(in the rows, 128 means zero)
Rotation paths and how fast each direction turns (deg/step)
Each turn is a multiple of 5 degrees from 10 to 175, or 0.
Each row of a path follows its step; steps can be skipped.
Rotation 1:
step 0: [125 132 131 120 134 127 138 135 135 132 126 125 127 131 138 132 133 133
 126 130 131 125 131 126 123 113 128 135 128 122 128 117 124 120 132 128
 128]
step 1: [130 123 129 124 131 132 127 131 131 119 138 129 131 125 138 143 131 125
 126 132 131 131 129 134 127 134 115 137 130 120 126 133 131 130 130 125
 124]
step 2: [128 130 133 136 131 124 124 138 130 134 124 138 115 126 133 137 135 136
 127 137 132 135 129 117 128 123 127 131 122 126 133 131 126 128 125 127
 132]
step 3: [144 127 122 129 131 133 129 140 125 131 131 130 132 130 135 131 124 125
 127 133 116 132 133 133 129 123 125 132 127 123 138 122 122 129 130 122
 124]
step 4: [129 124 129 123 120 127 135 132 134 127 120 122 122 129 136 126 135 130
 110 136 134 139 131 133 123 125 123 129 124 128 130 127 125 130 130 128
 130]
step 5: [130 127 126 126 140 134 131 126 127 119 130 128 125 136 131 134 136 129
 125 132 122 125 121 125 118 120 126 132 123 120 136 139 125 130 134 123
 123]
step 6: [127 131 130 124 124 124 123 135 122 130 123 125 116 132 137 137 135 126
 130 134 125 128 126 133 126 126 116 133 129 123 137 121 136 120 127 135
 131]
step 7: [134 133 135 131 133 133 143 139 132 131 128 134 118 130 130 137 122 132
 123 128 123 133 123 134 131 133 125 128 133 123 132 135 128 129 131 119
 126]
step 8: [134 130 132 131 133 131 129 134 134 126 114 127 136 130 136 124 136 136
 127 136 124 132 123 130 129 127 125 144 120 128 132 122 129 129 123 129
 131]
step 9: [130 117 129 130 133 136 133 134 128 129 132 126 124 128 140 131 135 123
 116 125 122 128 129 126 125 115 124 135 139 127 123 129 129 120 130 127
 128]
Directions:
[130 127 128 128 126 129 127 127 127 128 127 128 131 134 131 131 127 128
 130 125 128 125 129 128 130 126 128 129 127 127 129 124 127 130 127 131
 126] : 135
Rotation 2:
step 0: [138 127 127 126 129 136 133 134 132 128 131 132 139 128 132 133 127 129
 128 124 124 115 127 133 127 120 132 135 131 128 126 131 127 134 130 121
 142]
step 1: [132 130 130 117 135 119 133 121 123 128 134 131 129 126 123 129 121 118
 126 136 128 135 128 128 128 132 132 128 133 142 124 122 132 133 128 130
 135]
step 2: [114 135 129 130 128 137 134 130 132 123 133 124 124 124 136 129 122 124
 123 127 126 122 120 132 126 126 132 132 128 134 128 130 118 125 122 123
 139]
step 3: [138 125 128 124 134 134 128 126 124 134 130 129 126 121 127 135 122 128
 131 132 135 127 136 120 136 123 125 141 134 128 124 131 126 130 120 132
 138]
step 4: [116 134 134 123 123 116 130 128 128 125 134 129 126 122 118 117 121 127
 123 134 131 129 130 131 132 126 132 128 132 131 125 134 120 121 127 129
 133]
step 5: [133 128 124 130 126 140 129 137 135 128 133 130 132 127 134 132 118 138
 131 133 124 123 132 130 133 120 129 125 131 133 134 136 119 128 124 134
 132]
step 6: [135 124 122 118 125 119 128 122 129 132 137 135 126 130 119 129 118 127
 126 131 128 132 133 124 123 123 132 129 134 124 114 124 122 130 126 128
 126]
step 7: [111 123 126 123 130 134 131 124 137 128 128 129 134 132 126 125 122 130
 130 127 130 129 122 135 130 122 126 120 126 136 131 127 114 126 129 129
 134]
step 8: [138 122 120 129 121 137 126 125 131 132 133 128 131 131 130 135 121 127
 134 130 137 137 126 125 129 131 129 131 132 126 126 131 126 127 110 127
 129]
step 9: [116 125 130 122 121 124 123 119 129 127 131 135 128 129 124 121 124 129
 132 119 134 131 138 127 133 129 135 132 126 125 123 119 122 119 132 127
 135]
Directions:
[129 127 130 126 130 127 129 126 130 129 127 129 132 126 123 126 130 126
 128 129 131 126 124 128 129 126 126 128 128 128 128 130 128 128 130 128
 127] : 115
[131 128 130 126 128 130 129 126 125 127 129 130 128 132 127 128 128 129
 129 129 124 129 127 127 131 129 125 129 130 127 127 129 130 128 124 129
 127] : 145
Rotation 3:
step 0: [119 127 129 125 122 128 134 120 130 129 131 135 120 136 131 124 131 131
 122 129 134 127 123 127 120 132 119 124 130 136 123 123 130 129 125 136
 129]
step 1: [125 123 119 121 124 129 130 122 116 135 130 126 130 129 130 119 135 136
 126 126 126 134 120 131 127 130 130 122 129 135 123 127 125 130 134 130
 130]
step 2: [140 126 128 128 129 128 130 123 124 128 132 124 128 125 123 127 136 138
 133 129 130 133 119 123 140 132 132 129 130 135 120 131 128 125 127 123
 129]
step 3: [135 132 132 129 126 131 130 126 128 121 126 121 134 124 134 132 133 128
 121 136 136 130 120 117 133 127 129 133 125 123 123 133 125 122 125 135
 128]
step 4: [125 125 141 126 120 134 120 121 128 125 123 129 123 131 130 130 124 128
 119 129 139 123 127 120 125 132 127 126 132 125 125 129 120 128 130 131
 127]
step 5: [123 121 128 122 120 130 118 129 122 135 125 123 126 126 126 126 114 130
 124 133 127 127 122 127 130 130 127 125 135 135 131 129 123 131 134 132
 131]
step 6: [135 123 124 124 123 125 127 129 130 135 137 127 133 122 122 132 120 137
 126 132 132 130 126 129 137 131 125 129 135 134 134 124 131 127 130 122
 121]
step 7: [133 129 126 128 126 124 127 125 135 128 136 128 135 118 131 131 123 129
 122 127 131 121 121 128 136 124 121 127 122 122 123 126 139 122 127 131
 122]
step 8: [130 126 127 136 129 129 128 116 130 122 129 134 132 127 132 126 118 127
 128 124 135 121 130 123 121 126 124 123 126 126 117 119 128 130 131 132
 124]
step 9: [121 130 126 130 124 128 132 120 123 128 124 127 124 123 127 126 123 127
 130 137 124 125 127 127 121 126 122 122 133 140 116 124 129 136 133 130
 130]
Directions:
[128 132 132 129 128 126 127 128 127 125 125 127 129 125 126 127 127 126
 130 129 131 131 127 128 127 128 127 128 129 127 126 131 126 132 129 127
 128] : 60
